Named turns come first, each shown by rows before and after it. Which turns, in which order, take the first row of each pair that follows to the second? Write the first one first, as in the answered first pair.
K506 (before -> after):
[-15.5  -5.9   2.3   8.2 -27.3  20.0  11.7   5.2  -8.3  40.1 -10.4  -3.3
   7.4  11.1 -16.0   7.3  18.0 -20.6   8.9  29.8]  ->  [ -2.8  -9.8  13.9   5.1 -13.3  16.2  18.9  -9.9 -25.8  32.6 -36.6 -15.3
   3.7  20.3 -15.1  -2.3  13.8  -8.4   3.9  10.5]
[  6.6 -10.5 -10.0   4.2 -13.1  -7.1  11.7   2.3  13.1   2.8   9.2   7.8
   4.2  -2.6   4.6   3.5  -8.8   0.0   1.7   7.6]  ->  [ 10.8 -14.6  -4.4   2.7  -8.7  -6.8  17.1  -8.9   5.1   4.6  -3.9  -1.9
   4.3  -2.3   8.6   0.4  -9.1   7.4   4.8  -1.4]
[ 19.0  -6.1  13.8   8.9  27.2 -30.9 -16.5   0.5  -0.2 -18.0   0.9  21.8
 -28.1   8.6 -15.7  -7.9   2.0  12.8 -34.5  -7.1]  ->  [ -5.2 -10.3  -4.5  15.9  -3.8 -11.8 -26.7  11.6  26.6   6.2  39.4  28.6
 -12.1 -20.6   0.0   7.8  12.4   0.1  -9.3  23.4]
K741 (before -> after):
[ 5.9  0.1 13.0  5.8  9.5  2.8 -9.0 -0.3 -0.1 -6.4  2.9  0.8  3.2  3.6
 -9.8  1.4 -7.2 -0.2  2.6 -7.7]  ->  [ 5.3 -1.7 13.6  5.4  8.9  5.5 -7.5 -4.1 -0.1 -4.4  1.2 -3.7  5.1  0.4
 -5.0  0.4 -6.7  2.0  6.7 -8.4]
[ 10.0  -2.2  15.9   4.8  -3.9  -6.2  18.4  16.0  26.0   1.8  15.5  17.8
  13.1   6.8   6.6  22.1  -2.0 -23.9  -0.5   7.2]  ->  [  9.8  -5.8  16.6   5.2  -5.6  -1.9  16.5   8.6  27.5   3.2  18.9   9.7
  16.8  -3.9  20.0  22.7  -3.5 -15.6   9.4   2.5]
[-13.2  17.5  -8.9  -1.7  -8.4   0.3 -18.5  26.5  22.1 -15.7  36.7  19.1
  -1.5  -4.6   1.0  -2.9  -2.1  -3.6  -3.8  14.2]  ->  [-15.9   2.4  -2.6  -3.2 -14.5  15.5 -13.4  -0.1  17.6   1.1  23.7  -6.4
  10.1 -25.8  30.2  -2.8   2.6  16.2  23.5   4.4]
K828 (before -> after):
[  4.0 -19.4  -8.7   2.8   7.6  25.3  33.5 -31.5 -16.8  13.9 -47.2 -17.2
  27.5  21.8   9.3 -12.9  35.8 -19.4 -10.6  22.4]  ->  [ 25.3 -11.1   5.7  -2.0  34.4   5.4  20.7 -36.0 -18.0 -34.4 -40.3 -18.6
  16.3  16.4  22.3 -23.2  16.3   5.4 -24.1 -20.3]
[ -4.3  17.1   4.8 -17.8  10.0 -19.1 -13.1  18.5  -2.7 -27.7  38.9  19.4
   6.3  -9.3 -16.7 -21.0 -22.9  13.2   7.2 -14.4]  ->  [-20.9  11.3  -6.7 -13.2 -11.9  -2.3  -9.2  22.4   7.5   4.8  47.6  20.6
  17.6 -16.9 -15.7 -10.4  -9.0  -2.0  24.1  15.4]
[ 49.3  17.3   2.2   7.4   9.2  -8.9 -25.2  28.9 -21.7   4.5  15.6   2.6
   4.3  -0.2  -3.1 -10.9 -14.4 -38.8 -25.1   1.4]  ->  [ 44.9  15.7  -1.1   6.9   5.8  -5.3 -31.5  29.9 -12.3   3.5  30.3   3.5
   9.2 -13.7   8.5  -6.6 -15.6 -34.6 -16.3   0.9]
K968 (before -> after):
[ 13.6   5.5  -7.0 -11.0  -5.3  -8.0 -32.2 -12.1  -6.8 -28.8  21.7 -10.5
 -16.7  -5.8  -3.5   5.6 -21.6  20.1   1.3 -37.8]  ->  [ 18.3   4.0  -2.2 -13.7  -0.4 -10.9 -25.1 -18.0 -18.6 -25.1   2.7 -14.5
 -19.0   5.8 -11.6   2.5 -20.8  19.5  -3.6 -40.8]
[ 11.5  -6.4  25.7 -20.2 -17.6  -9.9  14.7  -6.5 -15.0  15.6 -13.2  10.0
  24.8  -8.2  24.6  23.2 -28.0   9.3  19.8  -2.5]  ->  [  9.6  -4.1  22.6 -20.0 -20.1  -9.2   8.5  -1.8  -7.5  11.0  -0.5  14.0
  26.4 -14.9  28.6  26.1 -29.7   9.6  21.1  -0.9]
[ 18.1 -21.3  20.5  -1.7  -0.5  19.6  14.6 -34.7   1.7   9.3   0.3 -18.3
   2.0   1.8   3.4 -15.0  27.0 -35.8  28.3 -31.8]  ->  [ 14.5 -19.0  17.6  -0.1  -5.7  22.4   7.6 -29.6  13.0   7.9  20.2 -14.0
   6.1 -11.5  11.0 -10.5  26.8 -36.1  34.7 -28.2]
[ 10.0 -10.6   8.4  -3.2  -0.1   6.9  -9.9 -15.6   0.0 -17.6  14.5 -23.5
  -0.1 -38.0  23.4 -29.4  -9.4  43.6  15.3 -27.3]  ->  [ 12.6  -6.7   9.4  -2.4   6.1   1.1 -12.3 -12.1   0.3 -27.2  17.5 -18.3
  -3.7 -33.6  19.6 -31.1 -13.1  43.2   7.9 -30.5]
Now pairs of rows:
Between the rows of a pair lie two turns.
[ 32.9  14.5   6.4  19.7  10.4 -12.0 -10.0 -36.0 -24.7  -7.2 -21.4  -5.1
 -18.4 -10.2 -20.5 -29.0  -7.2  14.2   9.1 -17.1]  ->  [ 20.6  20.2  -6.1  24.1  -3.4  -7.7 -29.8 -20.5   5.4 -15.8  30.1   7.8
 -10.7 -39.5  -2.9 -17.5  -8.7  14.7  24.6  -7.9]
K506 then K741
[ 10.2 -34.2  18.6  11.6  24.8  19.2   9.6 -39.8 -36.3  -5.3   2.3 -28.7
 -29.1 -26.0   9.3  -5.6  16.1  38.1  22.4 -45.8]  ->  [ 17.8 -24.9  19.9  10.7  34.9   5.0   1.2 -29.1 -34.4 -28.8  13.7 -19.2
 -37.7 -21.5   2.8  -7.3   7.6  38.2   6.9 -54.3]
K741 then K828
[-10.1   4.2 -18.7   5.2 -12.9  -1.5  -8.7  28.5  17.2  -3.2  39.7  19.1
   7.4 -15.1 -11.7   8.0  -0.2 -18.0  10.0  31.2]  ->  [ -0.4  11.9 -13.4   2.4  -1.6 -15.2  -6.0  34.2   5.7 -14.4  27.0  25.6
  -1.7   7.3 -30.2   2.4  -3.2 -22.4 -10.1  26.9]
K968 then K828
[ -0.7  -1.5  12.9  11.3   3.2  13.2   0.8 -22.1 -61.5  24.6 -70.1  -9.2
 -17.8  12.9 -31.1  10.6  13.2 -10.8  17.8 -13.7]  ->  [-28.5   6.1 -15.7  21.6 -30.9  26.4 -16.9  15.1 -19.7  41.3  -4.8  20.6
  -5.4 -10.1 -30.7  32.6  25.4 -38.6  31.8  33.4]
K506 then K506
[-10.6  14.0  -7.5 -15.7   2.5 -20.8  -4.8  16.6 -31.0   7.1 -34.9 -18.6
  -9.0  16.5 -16.9   6.1  -1.5 -15.3 -40.3 -27.0]  ->  [-29.6  -2.2 -13.2 -11.0 -21.3   5.1   0.3   3.0 -22.4  44.3 -32.0 -33.1
   9.0  -8.3   7.4  13.5  12.3 -12.6  -5.4  -9.3]
K968 then K968
[-22.4  -2.6 -23.5 -41.8  -3.9  11.4  -1.2   4.8  -5.2  17.5 -48.8  -7.4
  28.1   9.4  16.0  -1.3  11.6 -23.2   9.3  19.3]  ->  [-27.4   5.6 -33.4 -38.4  -8.1   9.1 -20.9  22.6  19.8  -0.6  -1.6   8.9
  28.3 -12.0  27.0   7.3   5.6 -22.1  12.9  20.6]
K968 then K968
[  6.9  15.9  -0.9   3.8  15.6  -4.1  -8.7  -1.5  -4.2 -10.5  -2.6  -0.5
  -5.5   5.8 -12.9 -12.6  -1.7   1.9 -18.7  -6.5]  ->  [ -6.6   7.7  -7.8   7.0  -3.1  12.3 -11.3  -4.9  10.9   6.7  15.5  -6.4
   8.1 -19.3   7.3  -3.3   4.3   2.8   5.4   5.1]
K506 then K741
[ -4.0   5.5 -23.2   1.2  -4.5   8.4  10.2 -19.4  -2.6  10.4 -30.5  -4.4
   3.6  11.7 -13.7 -14.7  -3.6 -20.2 -10.3   6.6]  ->  [ -0.7   9.3 -21.6   1.1   0.8   3.7 -12.1 -18.7  16.9 -19.9   7.8  -3.8
   5.0 -20.9  18.8 -13.4 -16.1   2.4   1.0 -17.9]
K828 then K828
[ -6.8  -8.6  -8.6   0.3  -9.2   8.8 -13.7   0.6  13.5   5.7  14.9  -2.6
  10.8 -21.1  13.4   3.9   9.2  -4.2  19.7   5.9]  ->  [  2.2 -14.2   2.2  -2.7   1.3   6.2  -6.6 -14.8   1.6   2.2  -7.9 -17.2
  10.1 -17.2  18.3  -2.9   4.9   9.4  20.1 -11.4]
K506 then K828
[-12.5  19.6  15.1  15.6  -1.5   8.7  -4.3  26.6   9.1   6.2  32.7   1.6
 -21.7  -8.5 -16.9   9.4  10.0 -18.9 -18.5  27.6]  ->  [ -1.6  23.0  21.4  11.7  11.7  -2.4  -3.4  25.9   1.1 -10.6  24.0   1.1
 -29.1   1.6 -22.4   2.0   2.8 -13.5 -30.9  14.3]
K968 then K828
[ -8.8  26.9  -4.0  -0.5  11.3   4.1 -16.2  15.6   1.4  -9.9   2.2  -5.0
   4.8  -5.3 -12.2   6.5  18.8 -26.2  -5.2  26.8]  ->  [ -2.1  27.5   2.1  -3.1  18.8   1.6 -25.6   9.1   4.4 -28.6  13.1  -9.7
   5.0 -19.7   6.8   5.1  10.7  -9.4  -0.4   6.4]
K828 then K741
[ -6.4   6.3 -26.6  12.7 -14.4  11.3 -24.9  17.8  30.0 -21.7  69.4  20.7
  -1.6 -36.0 -21.7  12.5 -11.7 -15.9 -18.1  26.3]  ->  [-15.2 -15.4 -20.0  11.5 -26.8  33.6 -14.7 -13.3  26.0   9.3  53.3 -10.9
  15.6 -60.7  11.8  14.2  -2.4   3.9  17.8  22.5]
K968 then K506
[ 23.4  14.6   2.7  -5.2   8.1 -16.2 -20.9  -6.1  -4.0  -4.5   5.1  -4.9
 -12.9  -9.4   6.6  -9.3  -7.0  -3.4   2.5 -17.3]  ->  [ 17.2  19.3  -4.6  -4.3   2.1 -15.7 -23.1   6.8   2.1  -1.1  14.6   6.5
 -13.4  -5.6  -2.6  -4.3  -3.6 -15.1  -2.3  -1.9]
K968 then K506
[ -4.2   5.9  -2.0   9.4 -13.6  11.2 -16.9  17.8  41.4  -9.1  38.0   2.6
  11.0 -23.8  40.0  -0.1 -12.6  10.5  21.5  -4.3]  ->  [ 23.3  15.6  15.6   1.7  19.1 -17.4  -9.5  15.3  13.8 -43.8   1.9   5.0
 -10.7  14.8  12.5 -17.6 -26.0  15.8 -19.1 -34.3]
K506 then K506
[  7.8  27.7 -16.2   0.1   7.4 -17.4  -5.2  13.9  15.4 -11.2  22.0   9.4
  -0.8  -0.4   5.4  -1.8 -10.8   2.7  -5.0   0.7]  ->  [ 15.1  22.2  -7.4  -2.9  15.2 -16.9  12.6   1.5  -5.9  -0.5 -18.5  -1.8
  -3.9  19.7  -8.7  -9.5  -7.9   2.4 -13.6  -3.3]
K968 then K968
[ -6.2  28.6 -40.3   6.1 -16.5 -26.1  -7.1  38.8  -4.0  13.9  -0.7  28.2
  -6.0  15.4 -63.7   7.1  19.8 -23.6 -57.4  31.2]  ->  [-27.4  12.3 -47.9  10.6 -43.8   2.9 -21.6  25.0  27.5  32.0  43.4  12.2
  17.9 -49.9  -3.5  21.8  26.0  -3.4  -3.6  35.1]
K506 then K968
[-18.6 -22.3 -22.3   1.9 -32.5  -1.9  -5.2 -24.7  -2.4  -3.4 -49.4 -29.9
  18.8  18.2  22.1 -52.1   1.1  10.9  26.2 -67.9]  ->  [-31.4 -25.6 -31.1   4.1 -49.7  11.1  -3.6 -19.2   6.4  18.5 -41.6 -28.3
  25.4  11.2  23.0 -45.2  10.1   1.2  37.7 -45.9]
K968 then K828
[-12.4   0.5  -6.0   0.3  -2.2  13.5   6.1   3.0  -3.5   4.9 -13.7  -4.4
  10.8  16.1 -16.2  10.2  24.6 -29.1  -2.4  26.9]  ->  [-13.4   9.6 -10.9   1.5  -1.7   7.0  -7.8  17.1  11.7 -14.5  13.9   6.6
   8.4   4.9 -12.2  13.7  18.4 -29.1  -6.8  24.0]
K828 then K506
[  4.0  -8.1   9.8  -5.4 -12.2   5.7  -3.8 -24.3   4.8  15.7  -8.7 -26.8
  21.7 -32.9  38.9  -4.0   5.5  23.3  36.7  -6.0]  ->  [ 10.5  27.1  -6.5  -2.9  -3.2 -27.2 -21.1  33.5  18.3 -24.4  31.1  28.6
  -2.9   4.2 -17.7  -0.4  -4.5 -14.2 -17.7  14.2]
K506 then K506
[ 20.8 -31.1  24.1 -19.8 -10.9  -6.0  31.5 -30.9 -25.4  26.0 -73.7 -29.5
 -20.4  54.0 -11.6 -27.8  -6.9 -10.4 -26.5  -0.4]  ->  [ 23.0   7.6   3.9 -14.4  -3.6 -37.4 -28.7  30.5  35.7 -59.2  49.7  26.5
 -35.2  18.5   0.7 -12.5 -34.7 -10.8 -46.3 -11.9]
K828 then K506
[ 19.1 -18.3   0.1 -28.4  -1.2   4.1 -17.8  -3.9  16.8  -6.7  25.8  -0.8
 -10.3 -30.5  20.0  -0.1  11.5   1.6  14.3  -2.3]  ->  [ 30.5 -18.0  10.7 -31.7  13.8  -3.2 -10.4 -15.5  -0.3 -14.4   0.5  -9.3
 -14.7 -17.5  14.8  -6.7   7.0   8.9   3.9 -18.6]
K506 then K968
[ 13.0   7.4  19.6   3.1  19.3   4.6   7.3 -28.4 -13.9  19.5 -14.3   1.6
  -1.3  -0.9   9.7  -7.8  -5.0  13.2  10.8 -31.5]  ->  [ -0.7   3.8   9.1   7.7   0.4  17.0   7.3 -24.9  -2.1  39.7  -0.5   2.8
   8.0 -14.8  16.2   0.8   4.5   4.9  26.7 -11.2]
K828 then K828
[  0.7 -18.7  22.9   7.2   4.1   2.2   1.3  -9.1   2.9 -18.8  -2.4 -31.9
  -3.8   2.8   2.0   6.4  -0.4  16.9  -6.9 -17.8]  ->  [ -9.8 -10.4   9.4  12.3  -6.4   0.6  -9.9  14.0  23.2 -20.8  30.7 -10.7
  -4.1  -1.4  -4.8  15.6   2.0   0.6  -9.4   2.3]
K506 then K828
[ -1.1   9.0 -12.0   1.9  10.0   3.2 -13.8  10.3  10.5 -11.8  22.1  15.5
   9.3  -5.3   0.1  -3.4 -31.1  -8.7 -15.0  -3.0]  ->  [ -2.5   4.1 -10.6   1.8   8.6   7.9 -14.8   1.0  10.7  -9.8  21.5   7.4
  12.9 -16.1  13.0  -2.9 -31.9   0.2  -4.9  -9.4]
K506 then K968
[ -0.4   3.5  -2.7   5.1  -5.0  -4.3   9.5  14.8   4.1  16.1  -8.8  -0.2
  -2.5  -5.2 -14.7  -6.3  -7.0 -18.7  -1.6   6.2]  ->  [  5.1   7.1   0.6   3.9   3.6 -11.2  -1.3  14.8  10.2  -9.2   5.0  -1.5
  -4.2 -17.8   0.1  -8.5 -17.2  -4.0  -1.9 -13.3]
K828 then K828
[ -7.6 -22.0 -10.0  12.8  -9.3  30.1  24.5 -20.8 -15.9  41.0 -34.1 -24.1
  11.7 -11.1   9.7  -2.9  12.4  -5.1  26.1   3.9]  ->  [  3.8  16.2 -24.5  15.4   6.5  -8.4 -11.6  37.9  14.5 -27.2  35.0  31.8
 -12.7   1.3 -22.4   1.7  -8.2 -25.5 -21.0   5.1]
K741 then K741
[-14.9  -0.2 -16.8   9.3 -17.1   6.7  -6.0   8.5  12.7  -1.2  31.9  20.1
   6.4 -10.0   5.1  12.0   5.1   1.2  12.6  14.1]  ->  [ -8.6  -9.4  -8.1   7.1 -10.6   8.4  17.6  -7.5 -16.1  21.7 -23.4   5.7
   2.5  20.8 -16.6   1.8  13.8  -5.0   3.1  16.9]
K741 then K828
[-11.6   6.0  11.2   5.9  13.1 -20.0   1.8  33.1   5.7  20.2  -7.6  10.1
  -9.1  -0.6 -19.5   4.5   7.3 -13.7 -21.0  11.6]  ->  [ -5.0   2.8  19.3   2.9  23.1 -22.2 -10.7  19.2  13.2  -4.2   9.3  -1.6
  -6.5 -30.1  14.8   2.2  -3.7  14.8  -7.4 -18.5]
K828 then K741
[ 10.3  -6.4  18.6   1.6  28.7  -7.3   2.6 -13.2  -9.0  -7.2 -20.9  -0.7
   0.7  -4.6   6.2 -24.6 -22.8  17.3   4.3 -28.3]  ->  [  8.8   5.7   9.9   4.6  26.4 -17.2   0.9  11.2  -6.2  -7.9 -14.4  23.3
  -7.1  18.4 -25.3 -22.0 -20.6  -6.5 -17.2  -5.9]
K506 then K968
[-13.5 -30.1   5.7   0.7 -14.2  23.6  15.4 -35.2  -5.5  41.0 -35.4 -34.2
  17.1 -24.9  37.9   1.5   8.5  23.6  38.6  -0.7]  ->  [  6.3 -18.3  16.2  -5.2  11.1   1.9  28.6 -31.3 -33.7  26.0 -75.8 -28.7
  -2.0  23.5  -2.7 -12.4   2.8  11.7  -1.1  -9.1]
K506 then K968
[ -9.0  -1.6 -21.7   4.5  -0.8   5.5 -16.6  18.2  17.3  -2.9  36.6  14.0
   6.2  -5.1  -2.6  15.2   8.9  -6.9   4.0  20.9]  ->  [  9.5   4.6  -8.8  -0.8  22.6 -11.5  -5.1  13.0  -8.9 -18.2  -3.7  12.9
  -8.1  30.0 -28.3   2.7   2.2  -7.0 -25.5   3.5]
K828 then K828
[ 10.8  -5.4  21.4  -4.5   7.9  -5.7  -2.9 -12.1  -8.1   6.7 -22.7 -11.3
   1.3  -8.2   2.6 -10.3   0.7   1.7  -5.8   7.6]  ->  [ 10.4   5.6  14.5  -3.9   9.5 -15.4 -16.2   8.0   5.6 -13.5   7.2   6.6
  -3.0 -11.3  -2.0  -6.4  -5.4  -3.6 -15.5  10.0]
K506 then K828
[-14.8   3.3  -2.8   0.1  -7.0   0.2 -10.4   5.7   8.3  -3.4  20.5   2.8
  -1.4 -23.2  13.9   2.3   6.6 -10.1   7.7  16.8]  ->  [-10.3  -7.8   6.9  -2.3  -2.6   4.3   2.2 -16.3  -8.1   8.8 -10.5 -16.7
   1.1 -19.7  19.4  -5.6   9.1   0.9  13.8   7.0]
K506 then K828
[ -5.1  36.5  21.0  25.5   6.3  14.2  -1.5   4.3 -11.8 -28.4  30.5  15.6
  25.5  26.5  -3.6   5.0  -5.5 -19.6  10.3   9.1]  ->  [ -2.8  37.3  23.8  24.2   9.5  12.8  -3.1   1.2 -12.9 -34.5  31.3  13.1
  25.1  24.0   0.1   2.5  -9.1 -14.2   9.0   2.5]
K968 then K828
[ -8.8 -39.1 -19.1  16.7 -28.5   6.0   4.4  -6.6 -12.5  52.3  -9.2 -13.1
  11.7 -23.5   1.8  -5.2  -7.8   4.2  33.1  20.0]  ->  [ 15.7 -39.0   1.8   8.5   2.9 -11.2   5.0 -23.1 -30.0  16.5 -31.9 -26.3
   0.8 -16.6   8.4 -19.5 -23.5  30.4  19.8 -25.7]
K968 then K506
[ 15.5  -4.4  24.8   1.9  15.7  -7.3  -1.2 -11.1 -10.7 -16.5 -24.4   0.5
  -2.0  14.0 -11.2  -8.7 -17.4   2.1 -18.3  -0.6]  ->  [  8.3 -15.0  24.4   3.6   4.1   7.6  -0.2 -26.4  -5.0  -0.6 -19.3 -14.7
   9.4 -11.1  16.1  -4.2 -13.2  14.6   9.4  -0.6]
K828 then K741
[ -5.8  -4.5  -1.8   5.5  -8.6   1.9   7.0   1.4   3.7  16.6   0.1  19.1
  -3.2   5.9  -8.4   4.3   8.0 -11.8   5.6  12.8]  ->  [ -4.1 -12.4   4.8   4.2  -7.4   6.1   7.2 -12.6   3.6  16.2  -1.1   5.3
   0.9  -8.8  12.1   2.8   5.5   4.7  19.0  -1.7]
K741 then K506
[-20.5  10.0 -27.1  12.0 -27.0  -0.8 -18.1  38.2  31.6   6.4  57.8  36.6
   5.2 -10.2 -19.6  14.0  -0.6 -34.5  -1.6  28.9]  ->  [-22.8  -8.8 -15.9   9.3 -32.5  15.9  18.6   7.9  -5.4  57.0 -18.4   9.4
  11.4  19.9 -36.0   5.1  16.4 -41.6   4.9  42.0]
K741 then K828
